One turn moves every row onto another: examples first, then more rows asked:
gunuv: [ 10.7  -6.0  -5.4  14.3  -0.4 -18.4  10.2   1.3 -14.3 -12.2  35.2 -12.8
   6.2  -7.1 -12.8  -7.8 -23.8  18.7  -0.1  11.3   2.4 -12.6]
gubir: [-11.4   3.6 -25.8 -25.6  -7.5 -28.6  11.0  -2.6  -3.0   2.5  27.0  -0.8
  21.8 -26.9  23.5  10.7   3.2  -0.3  -1.1   7.2 -18.8 -24.6]
zemon: [-12.4   8.7 -24.0 -26.4  -5.3 -29.4  12.6  -3.4  -1.1   2.2  28.9  -0.1
  24.0 -25.7  18.3  14.3  -2.0   0.2   4.7  -1.2 -20.2 -21.6]
menaf: [  6.5  -4.2  -9.9  12.5  -4.0 -17.5   9.4  -2.5 -18.5 -11.8  17.6 -16.7
   6.5  -5.6 -12.5  -5.4 -25.1  24.2  -2.4  11.7   6.2 -20.2]
tep: [ -9.1   0.0   3.5 -20.7 -11.1 -49.5   6.9  14.1   1.5  -8.7  16.5  -3.5
  -7.5  -0.3  -7.2   8.5   9.9  -3.2   3.9  16.6   3.5 -13.1]
bamul: [-19.5  12.7  -0.2 -11.5 -12.0  -2.2   1.8  10.4  -2.0  18.5  44.3  -5.5
  -1.9 -22.8  -2.6  10.7 -18.9  18.4 -19.8  21.8 -21.6   1.4]
ruz: [-10.7   3.7   0.3 -16.9  -2.7 -50.7   3.0  14.0  -3.6  -6.7  18.4   2.2
 -16.1  -5.2 -11.5   8.5  10.5  -2.8  -0.2  19.0   4.6 -15.7]
Kun: [ -5.7 -17.2 -28.4 -20.7  -1.3 -23.2   7.6   0.0  -3.2  22.2   6.1 -12.6
  -6.6 -28.5  10.9  -0.3  -5.2   0.1 -18.9  31.6 -13.1 -13.0]
Bozul: [ -9.3 -13.9 -34.4 -23.8   1.6 -28.8   6.2  -1.6  -1.5  17.5   8.9 -10.4
  -0.6 -34.4  12.1  -0.8  -7.1   4.0 -13.3  30.8 -15.5 -13.2]
Futi: [ -9.9   4.3 -23.0 -23.6  -7.6 -26.8   9.2  -3.1  -5.9   5.2  24.9  -6.9
  26.1 -28.5  22.2  14.5   0.1  -0.2   2.1   1.4 -18.7 -26.2]
naper: [ -9.2  15.3  -9.2  -3.6  -7.5  -7.1 -12.2  15.9  -8.0   6.0  15.4  -6.3
  27.1 -27.9   1.0  -6.4  -3.8  -4.5   4.1   8.1 -29.8  -4.2]
bosip: [-19.1 -15.4  -8.4 -16.9 -23.6 -16.3 -11.3   8.1   0.5  19.6  19.7 -21.6
  -4.2 -29.6  13.4  17.1 -14.4  23.9  -8.7  36.2 -11.8 -12.0]
Nes: [-10.1  14.3  -6.4  -6.5 -12.7 -45.2  -2.2  -2.5 -19.5  -1.6  23.1   5.2
   9.5 -15.4 -14.2  -6.7 -10.1  19.6  18.6  16.1  12.0 -24.8]
peze: [-10.4  17.5  -0.1  -9.4 -11.5 -44.9   6.4  -0.1 -17.2   8.2  17.2   1.5
   9.8 -15.8 -17.8  -0.3 -10.7  23.8  13.7  19.9  14.4 -21.0]
senef: [-15.0 -16.6  -8.5 -12.9 -23.6 -17.9 -12.4   2.6  -6.0  19.6  20.5 -27.7
  -1.2 -30.5  13.0  21.3 -20.8  24.7  -4.8  30.3  -4.3  -9.2]
robup: [ -3.0   2.0  -8.4   4.9   5.9 -18.6  -5.9   5.1   6.0   1.8  15.8  -8.5
 -17.4 -15.3 -11.6  36.8  -1.9  -5.7  -4.1   0.1  12.6 -15.4]
Simuk: [  8.6  -4.0  -9.8  17.7  -3.9 -13.0  10.1  -2.2 -15.0 -12.9  24.6 -12.9
   4.5  -6.9 -18.2  -9.6 -19.4  18.9   7.0  17.4   3.1 -15.2]
dabeg: [ -7.7  14.2  -9.5  -4.8  -5.6  -5.3 -12.5  17.9 -11.6   6.5  16.5  -5.0
  24.4 -21.9  -3.3  -3.9  -4.9  -5.2  -1.7   6.1 -32.7  -3.6]
kele: [-12.4  19.0  -1.3 -13.6 -12.6   1.6   6.1  10.3  -6.1  16.0  45.2  -5.1
   2.2 -23.2  -4.9   4.8 -12.5  15.6 -15.3  26.0 -20.7   3.3]
magos: [  6.7  -5.8  -9.9   9.0  -3.7 -19.7  14.7   2.7 -21.5 -17.7  28.0 -18.3
   9.2  -7.6 -12.2  -6.7 -21.1  18.2   4.7  18.7   4.9 -17.8]
les: [ -7.8 -19.5 -32.4 -22.4   6.1 -26.3  10.9  -0.2  -2.1  15.2   1.8 -13.9
  -3.5 -27.1   6.6   1.4  -4.8  -1.9 -11.7  27.4 -15.5 -12.7]
pame: [ -7.7   4.4   2.7 -14.7  -3.7 -47.8   1.2  21.9   1.1  -7.3  20.0  -5.0
  -7.2  -7.7 -16.3  11.2   9.3  -3.7   2.2  19.0   7.6  -4.3]
rivu: [ -8.2   1.6 -13.2   0.9   4.8 -24.2  -8.8  -1.4  -1.4   3.7  13.0 -12.1
 -19.3 -24.2 -10.3  33.6  -2.9  -6.2  -7.6   3.7  17.3 -12.0]
raza: [ -6.2   0.0  -1.8   3.4   2.0 -26.9 -10.8  -2.0   2.5   1.3  13.3 -13.4
 -16.2 -21.9  -9.2  36.7  -0.6  -7.8  -2.0   7.2  12.0 -15.8]
rozu: [ -6.1  21.0  -5.5 -12.1  -6.3 -38.7  -5.1  -3.0 -18.9   4.0  16.3   2.3
  11.4 -18.1 -17.8  -7.5 -11.3  16.1  17.1  17.0  10.7 -30.1]
ren: [ -9.3   2.7   6.3 -25.0  -7.1 -46.4  -2.8  11.9   3.0 -10.6  16.0   0.0
 -10.8  -6.4 -15.1  13.1  11.9   2.8   1.6  17.7   5.3 -10.0]
rana: [ -4.5 -13.8   1.0  -8.6   1.4  -0.4  13.0 -21.2  -4.1 -15.7  19.7  -5.3
   2.9 -15.7 -19.5  24.0  -8.1   4.6   1.6  21.4   3.1 -19.1]
vus: [-13.3 -12.2 -10.7 -13.9 -26.3 -12.1 -15.1   6.2  -4.2  21.6  19.2 -27.2
  -1.5 -31.2  12.5  15.4 -15.9  23.8  -5.4  30.3  -3.8  -5.8]
kika: [ -8.1 -11.3  -3.2  -0.7  -0.6  -1.1   8.9 -24.3  -9.3  -6.6  22.1  -9.9
  11.2 -15.1 -22.7  28.6  -6.5   4.9   4.6  21.8   7.8 -16.1]
Kab: [ -4.0 -15.8 -27.8 -26.2   1.5 -25.9  13.7  -2.9  -3.7  21.1  10.7 -16.3
  -2.9 -29.6  10.1  -2.3  -2.5  -0.1 -16.1  29.3 -14.1 -12.0]
dib: [ -9.8  18.8  -3.9  -3.3  -5.9  -8.3 -13.8  21.3  -6.6   5.6  16.6  -9.5
  24.3 -23.8  -5.5  -1.6  -9.5  -1.0   4.5   7.2 -31.4  -3.3]
Filuk: [-14.6  13.3  -0.3 -18.8  -9.8  -3.3   8.2   8.3  -7.7  14.6  46.0  -5.4
  -3.0 -23.1 -10.7   8.7 -18.9  21.3 -15.4  28.9 -19.2   3.7]
Rukab: [ -7.0   3.8  -7.4  -1.4   5.5 -18.8 -10.8   4.0   4.5  -4.2  17.6  -7.6
 -14.3 -27.8  -9.8  36.5  -6.0 -10.1   3.4   4.7  16.0 -17.9]
koso: [ -5.4  17.5  -2.4  -6.9  -8.8 -46.7  -1.1   0.1 -18.1   2.8  16.6   1.3
   1.7 -25.8 -14.1  -7.7 -15.0  17.2  17.4  18.0  14.1 -23.4]
zes: [ -2.3  -7.1  -0.8  -2.7  -2.1  -2.4  10.9 -24.1  -3.3 -13.2  27.9 -12.1
   0.1 -17.4 -21.0  29.8  -3.1  10.3   1.2  22.1   5.8 -15.1]
rebor: [-15.5 -11.6  -5.4 -12.5 -27.2 -13.1 -13.8   1.8  -3.2  21.1  24.6 -26.5
   2.0 -29.5  11.2  19.2 -15.2  24.4 -10.7  30.9  -5.3  -9.6]
Fopug: [-15.4  14.1  -0.8 -17.8 -14.9   0.5   4.7   9.8  -7.7  17.1  47.9   0.4
   0.3 -21.9  -2.9   9.1 -14.0  19.2 -12.8  22.3 -18.8   3.4]
futu: [-15.1  21.1  -8.5  -5.1  -6.4  -2.1  -8.8  12.9  -8.0   6.6  18.1  -9.7
  27.6 -24.7  -3.6   1.4  -6.1   0.7  -3.7  13.3 -33.4  -5.3]
Nabe: [ -5.4 -12.7   3.9  -4.0  -3.3   1.4  11.4 -16.7  -8.7  -9.6  22.5  -8.1
   4.3 -20.7 -20.3  31.9  -1.4  10.9   7.1  27.9   5.4 -15.3]
masol: [-11.5   6.3 -26.1 -17.4  -8.1 -28.1  15.0  -0.5  -0.8   1.6  25.6  -7.2
  27.4 -27.2  22.8   8.2  -1.6   0.2   2.4   8.1 -23.4 -19.7]

kele turns into Kun
Nes turns into zes
Filuk turns into les
And these:
dabeg turns into vus
robup turns into koso
gunuv turns into rivu
masol turns into bamul
peze turns into rana

One turn moves every row onto another: examples first, then more rows asked:
Q: [ -2.4   0.2  -6.5  -3.4 -18.4  13.0   1.1  -3.2   2.8   8.5 -18.4   5.4
  -2.7  -7.1  -2.2 -10.9   0.6  -1.4 -19.1  -9.8  -8.0  16.8  14.4 -15.5
  18.7  -8.1  -7.5  -0.4]
F: [  6.7 -36.6  -8.9  -4.2   3.1  -8.8  13.4   6.1   7.5  -4.6  -7.9  -2.1
   4.0 -14.9   8.1  -1.5   1.2   0.5 -15.3  16.6  14.0  15.7 -13.6  14.0
 -12.3 -18.4  18.8   3.1]
A: [ -4.2 -13.7   1.5  -0.5  -7.6  27.5   2.0  -2.1 -15.3  -3.5  -8.9   9.3
 -10.8  -6.1  -2.3 -11.4  -9.3   7.6 -13.6  -3.3 -11.6  16.0  24.4  -4.4
  12.2   4.7   2.5  17.3]
K: [  3.8 -11.8  -3.2   4.0  -1.7   0.1  35.9 -26.7 -10.9   8.8  17.9   1.5
 -23.4  -1.4   5.5   1.4 -22.3 -13.0 -11.1   0.9   2.7   0.5  -3.8  18.0
   6.1   4.5 -18.2  17.3]
P: [ -3.7  -7.7   7.3   1.5   8.6  -8.4 -10.4  -3.5  17.9   8.8  -7.9   0.8
  -7.4  -8.6  -6.0  -5.0 -25.4  -7.4  17.9  -4.0  19.9 -16.3  -3.2  15.0
 -17.5 -14.6   0.4  11.2]
B: [  5.4 -11.4  -0.8  -1.9  -3.0  -5.3  14.9 -33.6   0.5   0.3 -18.0  -4.2
 -10.5  11.1   7.2  16.8 -10.1  11.3   9.9  19.0   2.1  25.6   7.0   8.5
 -12.9  17.4 -15.3  18.5]
V: [ -1.7   6.2  10.2  14.3   3.5  20.2  -2.9   0.7  -8.2  11.3 -19.7  10.4
  -8.5  -7.5  -2.9  -7.6 -16.0   6.2 -23.5  -9.0   1.3  10.6  18.9   0.2
   4.7  15.2   7.3  -2.8]
Y: [  5.1 -24.1   8.8   6.6 -11.6  -7.9   1.7 -23.0  -4.0  -1.8  22.5  -5.9
 -19.7   3.1   6.1  16.2  -2.0  11.1 -23.1 -10.2   7.3  -0.3   3.8  22.5
  -3.0 -10.6 -19.6  13.0]
H: [ 17.7 -16.6  -3.9  -0.2   6.3 -11.5  11.2   0.3  17.2   0.9  -9.3 -15.7
 -12.3 -13.6  -4.9 -18.7  10.5  -6.7  12.2   3.5   6.4   0.8  -3.1  13.9
 -22.6 -18.4   7.1  18.5]
S: [  1.7   2.3  -7.1   2.3  -0.7   3.1  13.9   8.2   4.7   0.2  -9.1  -7.9
   3.7  13.7 -12.5 -16.5  17.9  -3.1  -1.3  17.7   2.7   1.6   7.0   7.7
 -19.0 -19.4  23.4  11.9]
J: [-13.5 -37.4  10.1  -4.1   8.9  -5.6  -4.9   7.9   1.0   1.0   1.2   5.2
   9.7  -6.8   5.9   2.9 -36.5   5.9   0.1   8.0  17.7   5.1 -11.7  20.7
  -6.3 -10.1   7.1  12.5]
E: [ -7.0   3.1  -0.3  13.5   9.9 -12.6  16.1 -32.9 -19.3   2.6 -23.6  -6.0
   5.7  11.6   7.6   9.4  -3.9   2.9   2.4  16.5   2.6  -1.8  -9.4  -3.8
 -14.6  -3.4   4.9  29.1]
C: [ -8.0  19.2  -0.4  -5.0  -0.1   1.1  -8.4   2.4   2.2   6.0  -6.5 -11.7
  -3.9   0.2 -18.3  -8.6 -12.7   5.5  10.3  11.2   3.1 -13.7  14.9  22.0
  -9.9 -25.7   5.4  10.0]
R: [  0.8   3.6   7.3   3.9  -0.1   8.1   5.8   3.4  -9.2  27.1 -19.7  -6.8
  -4.5   2.4  -6.5 -15.9  -9.8  -0.6 -12.1 -16.7 -11.3  26.4  18.0   1.5
  10.4   5.2  -8.1  14.8]
T: [ 12.2   2.5  -7.8  -1.1   3.8  -5.0  29.1 -31.2  -1.0  -0.8 -12.9  -0.3
  -5.6  -6.0   8.9   3.5 -17.8  23.2  -5.1   5.2   2.3 -10.3 -12.1  -2.2
   1.2   8.9 -15.9  -2.3]
D: [ -3.3   8.7  -0.1  -0.3   5.8  -3.9  10.8 -28.7 -17.5  -0.2  -7.6  -5.5
 -14.7 -11.6  11.8  12.2  -6.9  18.9 -19.2   5.4   9.1 -19.9  -9.2  25.4
   4.3 -12.8  -5.4  20.2]
X: [-11.6  -9.0   8.2  -4.9  -5.7   0.1 -12.8   5.4  -2.9   4.7  15.6  -1.6
  14.2   0.0  -8.2  -3.7 -34.4  16.2 -13.0   1.2   4.3   0.0  11.1  28.9
  -9.6 -19.9   0.8  -1.4]
M: [  4.7 -21.4  16.0  24.3 -11.2 -18.1   5.6 -23.5   3.1  -3.2   2.6  -0.7
   6.3  23.4   6.0  11.9   6.8  -1.6  -8.6   1.7   4.8   8.4  -5.5 -12.0
 -16.4  -1.2 -10.5   9.8]
U: [  5.2  -3.1  18.9  12.4 -18.5  -0.8  12.5 -22.1  20.0  -1.9  -1.8  13.3
 -13.0   8.4  14.3  11.6  -1.0  -8.3 -15.0  13.3   8.6  12.4 -11.4  16.0
   1.2  15.1 -18.5   8.2]
W: [ -2.9 -26.7  -2.0   4.8  -6.8   2.8   8.5   9.0   0.1   1.2  11.7   2.1
  22.3  13.3  -3.2 -11.1  -2.8   6.3 -24.7   7.0   5.0  15.8   5.6  12.4
 -20.9 -13.8  18.9  -1.5]

F turns into H
V turns into A
And these:
K turns into U
M turns into E
X turns into W

